Which row each row swaps with, under one turn or mirror:
z374: | -3.31 | +0.44 | -0.10 | +2.02 | +1.01 | -0.53 | -0.26 | -2.64 | -2.13 | +0.42 | -0.87 | -2.72 | -0.14 | +1.48 | -1.02 | +1.37 | +0.76 | +1.48 | +2.21 | +0.27 |
z302: | -1.10 | +0.06 | +1.22 | +0.46 | -0.17 | -0.35 | -0.08 | -0.77 | -0.05 | -1.36 | -1.67 | -3.06 | -1.74 | +0.35 | -2.75 | -0.23 | +1.52 | +3.62 | -1.47 | +0.62 |
z420: | -1.54 | -0.19 | +0.88 | +2.00 | -0.69 | -0.14 | -1.33 | -2.31 | +0.22 | -0.35 | -2.08 | -1.88 | -0.54 | +2.91 | -1.36 | -0.35 | -0.55 | +1.72 | -1.73 | -2.67 |
z501: | -0.89 | +1.65 | -0.29 | +0.65 | +2.18 | -1.81 | +0.20 | +0.04 | +1.01 | -2.07 | -2.86 | -3.94 | +0.55 | +1.46 | -0.81 | -1.19 | +1.41 | +2.04 | -0.12 | -0.80 |
z437: | -1.56 | -1.65 | +0.69 | +3.05 | +1.17 | -1.20 | -0.33 | -0.62 | -1.66 | -0.56 | -1.71 | -2.74 | +0.11 | -0.47 | -0.38 | -0.51 | -1.72 | +1.92 | +1.85 | -0.93 |
z183: | -0.95 | +1.40 | -0.74 | +1.46 | +1.45 | -2.37 | +0.17 | -0.62 | -0.01 | -2.02 | -2.93 | -4.88 | -0.13 | +1.34 | -1.06 | +0.33 | +1.54 | +1.71 | -0.41 | +0.19 |
z298: | -1.44 | -0.53 | +1.79 | +1.48 | -1.26 | -0.38 | -0.12 | -2.03 | -0.15 | -0.74 | -2.44 | -2.66 | +0.51 | +1.73 | -1.03 | -0.67 | -0.58 | +1.72 | -1.86 | -2.79 |
z138: | -0.94 | -0.57 | +0.28 | +0.03 | +0.23 | +0.80 | -0.87 | -0.54 | -1.01 | +0.56 | -1.52 | +0.06 | +1.29 | -0.75 | -0.89 | +0.54 | +0.76 | +2.30 | +0.74 | -2.26 |
z443: | -2.47 | -1.17 | +0.50 | +0.68 | +0.28 | +0.98 | +0.38 | -0.82 | -1.38 | +0.10 | -1.55 | -0.06 | +1.17 | -0.58 | -1.42 | +0.01 | +0.34 | +2.09 | +1.66 | -2.30 |
z328: | -1.90 | +0.32 | +1.45 | +3.57 | +2.45 | -1.56 | +0.86 | -0.78 | +0.33 | +0.40 | -3.49 | -2.02 | -0.58 | -0.84 | -0.62 | +2.98 | -0.08 | +2.13 | +1.32 | -1.26 |
z577: | -0.66 | +1.88 | +1.26 | +2.69 | +1.95 | -1.23 | +0.31 | -1.91 | -0.51 | +0.20 | -1.87 | -2.57 | -1.61 | -1.01 | -2.42 | +0.85 | -1.41 | +0.55 | +0.72 | -0.13 |
z749: | -3.07 | +0.51 | +0.48 | +2.20 | +0.90 | +0.33 | -0.77 | -0.11 | -1.73 | +0.30 | -2.92 | -0.41 | +1.10 | +1.35 | +0.61 | +0.80 | +0.46 | +0.84 | -1.06 | -0.29 |
z735: | -2.21 | +2.56 | +1.18 | -0.76 | +1.88 | -1.36 | -1.64 | -1.65 | -0.09 | -0.68 | -4.11 | -1.43 | -0.56 | +1.06 | -1.69 | +0.06 | +0.80 | +3.49 | +0.47 | +0.16 |
z564: | -0.81 | +1.27 | +0.18 | +2.29 | +2.57 | -1.42 | +0.40 | -1.33 | -0.66 | +0.70 | -2.09 | -1.96 | -2.11 | -0.78 | -1.62 | +0.34 | -0.72 | +0.54 | +0.74 | +0.83 |
z12: | -1.40 | -0.88 | +0.56 | +0.45 | +1.32 | +0.53 | -0.84 | -0.52 | +0.81 | +0.58 | -1.27 | -1.27 | -1.18 | +0.52 | -2.09 | +2.33 | -0.32 | +2.00 | -2.44 | -1.57 |
z970: | -1.94 | +0.36 | +0.58 | +1.31 | +2.65 | -1.13 | +0.70 | -1.28 | -0.46 | +0.38 | -2.50 | -1.80 | -2.76 | +0.11 | +0.09 | +1.07 | +2.64 | +3.12 | -1.22 | -0.44 |
z434: | -1.14 | +1.40 | -0.63 | +1.90 | +3.85 | +0.40 | -0.93 | -0.64 | -1.15 | +0.98 | -2.56 | -3.74 | -1.16 | -0.14 | -3.08 | +0.83 | +0.44 | +3.37 | +1.19 | -1.57 |
z576: | -2.06 | +1.85 | +1.36 | -0.41 | +2.67 | -1.31 | -1.45 | -1.02 | -0.06 | -0.45 | -3.73 | -1.95 | -0.84 | +2.20 | -2.33 | +0.00 | +0.13 | +3.31 | +0.13 | +0.81 |
z552: | -0.64 | -0.02 | +1.43 | +2.32 | -1.07 | +0.30 | -0.39 | -2.54 | +0.53 | -0.04 | -1.69 | -2.46 | +0.20 | +2.64 | -1.02 | -0.52 | +0.11 | +1.92 | -1.08 | -2.24 |
z489: | -1.79 | -0.02 | -0.61 | +1.63 | +0.46 | -1.25 | -0.20 | -1.94 | +1.43 | -1.72 | -3.92 | -2.36 | +1.26 | -2.23 | -0.92 | +1.11 | -0.17 | +2.36 | +0.29 | -0.42 |
z341: | -2.84 | +0.23 | +1.86 | +1.54 | +1.96 | -0.99 | -1.47 | +1.36 | -0.68 | +0.17 | -3.75 | -1.20 | +0.93 | -0.36 | -2.53 | +1.03 | +1.09 | +2.37 | -1.93 | -0.97 |
z935: | -3.39 | +1.26 | +0.44 | +1.30 | +3.46 | +0.63 | -1.70 | -3.08 | -0.04 | -0.05 | -3.94 | -2.47 | -1.16 | +1.05 | -2.53 | +1.95 | +1.63 | +2.59 | +0.17 | -1.33 |
z953: | -0.67 | +0.24 | +1.46 | +3.07 | +1.61 | +1.07 | -2.24 | -3.27 | -0.13 | -0.55 | -4.15 | -2.71 | +0.22 | +0.49 | -1.51 | +1.64 | -0.50 | +3.61 | +0.62 | -1.60 |
z883: | -1.55 | +0.70 | -0.11 | +2.04 | +3.78 | +1.53 | -1.21 | -0.84 | -1.27 | +0.43 | -2.46 | -4.69 | -0.90 | -0.34 | -2.07 | +1.01 | +0.35 | +3.10 | +1.37 | -1.36 |
z513: | -3.76 | +0.40 | +2.34 | +1.48 | +3.24 | -0.07 | +0.91 | -0.53 | -0.84 | -1.45 | -1.79 | -3.36 | +0.16 | +1.59 | -1.76 | +1.74 | -0.41 | +1.49 | -0.26 | +0.29 |
z373: | -3.18 | -0.68 | +0.36 | +1.90 | +1.93 | -2.38 | +1.45 | -1.19 | -0.27 | +0.97 | -1.24 | -2.00 | +1.78 | +0.08 | -1.48 | +0.70 | +1.52 | +1.22 | -0.42 | -2.03 |
z593: | -2.37 | +2.47 | +1.13 | +1.95 | +3.16 | +0.29 | -1.76 | -1.33 | -1.88 | -1.23 | -3.38 | -2.14 | -0.81 | -0.96 | -0.27 | -0.15 | +1.94 | +2.11 | +1.31 | -0.73 |
z669: | -1.99 | +0.11 | +0.40 | +1.73 | +2.92 | -0.35 | -2.23 | -2.13 | -0.10 | +0.28 | -2.31 | -1.74 | -0.66 | +0.47 | -0.77 | +2.17 | +1.07 | -0.81 | -1.25 | -1.62 |
z337: | -1.24 | +0.27 | -1.60 | +2.74 | +0.88 | -1.53 | +1.32 | -1.02 | -0.11 | +0.27 | -2.38 | -1.78 | -0.53 | +0.95 | -1.54 | +2.06 | +2.13 | +3.40 | +0.08 | -2.64 |
z455: | -1.85 | -1.10 | +0.01 | +0.46 | +0.14 | +0.64 | -0.24 | -0.04 | -1.12 | -0.23 | -1.36 | +0.19 | +0.79 | -0.90 | -1.40 | +0.54 | +0.24 | +1.91 | +1.44 | -1.69 |
z976: | -1.00 | -0.59 | +2.48 | +0.92 | +2.74 | +1.74 | -0.79 | -1.75 | -0.78 | -0.99 | -2.20 | -2.18 | +0.05 | +1.46 | -1.72 | -0.45 | +2.62 | +1.92 | -1.56 | -1.86 |
z835: | -1.96 | +1.67 | +1.17 | +1.44 | +2.30 | -2.99 | -0.61 | -1.11 | +1.14 | -0.88 | -1.53 | -3.99 | -0.84 | -0.17 | -2.84 | +1.66 | -0.40 | +2.44 | -0.73 | -1.78 |
z157: | +0.03 | -0.36 | +1.57 | +3.18 | +1.63 | -1.63 | -1.19 | -2.53 | -0.21 | -0.73 | -0.80 | -3.44 | -0.81 | -0.79 | -1.31 | +1.30 | +0.57 | +3.06 | +0.95 | -2.63 |
z533: | -1.19 | +1.07 | +1.25 | +3.08 | +1.66 | -2.18 | +0.82 | -0.11 | -0.21 | -1.80 | -3.21 | -2.42 | +0.20 | -1.19 | -2.07 | +1.92 | +1.18 | +1.33 | -0.73 | +0.16 |
z181: | -2.39 | +0.48 | +0.17 | +1.57 | +1.76 | +2.41 | +0.50 | -0.89 | -0.50 | -3.14 | -2.71 | -2.82 | +0.52 | +1.61 | -2.51 | +0.41 | +0.83 | +1.51 | -0.03 | -1.21 |
z204: | -0.95 | +0.86 | -0.05 | +2.32 | +3.87 | +0.78 | -0.06 | -0.73 | -0.74 | +1.04 | -1.85 | -3.75 | -0.97 | +0.51 | -2.20 | +0.10 | +0.59 | +2.65 | +2.14 | -2.12 |
z725: | -1.02 | +1.40 | -0.70 | +1.39 | +1.65 | -2.47 | -0.47 | -0.20 | +0.40 | -1.75 | -3.18 | -4.77 | +0.63 | +0.53 | -0.06 | +0.38 | +1.34 | +2.32 | -0.76 | -0.37 |
z631: | -0.49 | -0.85 | +1.73 | +1.36 | -0.11 | -0.76 | -0.38 | -1.96 | +0.02 | -1.86 | -2.36 | -1.57 | +0.19 | +2.58 | -1.63 | -0.63 | -0.27 | +1.57 | -1.93 | -1.70 |
z235: | -0.88 | -0.64 | +1.35 | +1.60 | -0.70 | -0.42 | -0.41 | -2.48 | +0.38 | -0.92 | -1.70 | -1.73 | -0.22 | +2.38 | -1.27 | -0.50 | +0.04 | +1.54 | -1.58 | -2.84 |
z156: | -2.40 | -1.50 | -0.40 | +0.88 | +1.22 | +0.40 | +0.31 | -1.71 | -1.49 | +0.99 | -1.92 | +0.18 | +0.28 | -0.54 | -1.64 | +0.35 | +0.17 | +2.18 | +1.58 | -2.03 |
z861: | -2.86 | +0.78 | +1.86 | +0.75 | +2.56 | +0.85 | -0.91 | -1.55 | +1.73 | -2.21 | -4.78 | -2.64 | -1.23 | +0.57 | -0.72 | +0.84 | +0.67 | +2.22 | -0.56 | -0.88 |
z256: | -4.09 | +0.46 | +0.70 | +0.86 | +1.38 | -0.42 | -1.46 | -1.89 | -0.03 | -2.44 | -2.91 | -3.19 | +1.24 | -0.78 | -1.01 | -1.54 | +1.00 | +3.04 | +0.79 | -1.47 |
z654: | -1.10 | -0.62 | -0.11 | +2.56 | +3.33 | -1.51 | -0.84 | -2.14 | +1.34 | +1.02 | -2.38 | -2.44 | -0.13 | -0.52 | -2.54 | +0.61 | +0.02 | +3.28 | -1.82 | -2.42 |
z545: | -1.66 | +0.09 | +1.06 | +1.82 | -0.54 | +0.19 | -0.99 | -1.95 | +0.23 | +0.04 | -1.81 | -2.17 | +0.83 | +1.82 | -1.53 | -0.53 | -1.00 | +1.01 | -1.96 | -2.72 |
z387: | -0.96 | +2.16 | -0.84 | +1.25 | +2.20 | -2.13 | -0.62 | -0.45 | -0.10 | -2.24 | -3.18 | -3.98 | +0.40 | +0.98 | -0.84 | -0.14 | +0.98 | +1.24 | -0.62 | -0.12 |
z974: | -1.66 | -1.27 | +0.49 | -0.09 | +0.27 | +0.98 | -0.10 | -1.59 | -1.45 | +0.50 | -1.72 | -0.79 | +0.75 | -0.87 | -0.77 | +0.88 | +0.48 | +2.19 | +1.60 | -2.72 |
z58: | -1.60 | -1.54 | +0.23 | -0.39 | +1.31 | -0.77 | -2.19 | -2.07 | +0.58 | -1.27 | -2.79 | -2.76 | -1.24 | +1.31 | -0.46 | -0.97 | -0.12 | +3.93 | +0.01 | -1.57 |
z847: | -1.74 | +0.72 | -0.52 | +1.69 | +3.32 | +1.00 | -0.54 | -0.80 | -1.53 | +0.50 | -2.62 | -4.32 | -1.24 | +0.21 | -2.72 | +0.87 | +1.07 | +3.29 | +1.75 | -0.76 |
z49: | -1.35 | +0.14 | +0.86 | +2.00 | +3.64 | +0.15 | -1.50 | -1.17 | -1.13 | -2.24 | -3.34 | -1.36 | +2.55 | +0.01 | -0.29 | -0.19 | +0.93 | +1.24 | +0.19 | -0.32 |
z538: | -2.01 | -0.85 | +0.17 | +0.09 | -0.15 | +1.11 | +0.45 | -0.77 | -0.20 | +0.29 | -1.30 | -0.67 | +1.40 | -0.72 | -1.32 | +0.06 | +0.71 | +2.39 | +1.80 | -1.53 |

Swapped with z156: z631
Swapped with z204: z501
Swapped with z593: z835
Swapped with z883: z725
Swapped with z970: z513
Swapped with z552: z538
Swapped with z58: z437
Swapped with z533: z935
Swapped with z577: z735
Swapped with z298: z974
Swapped with z545: z138
Swapped with z576: z564
Swapped with z455: z420
Swapped with z328: z861
Swapped with z489: z953

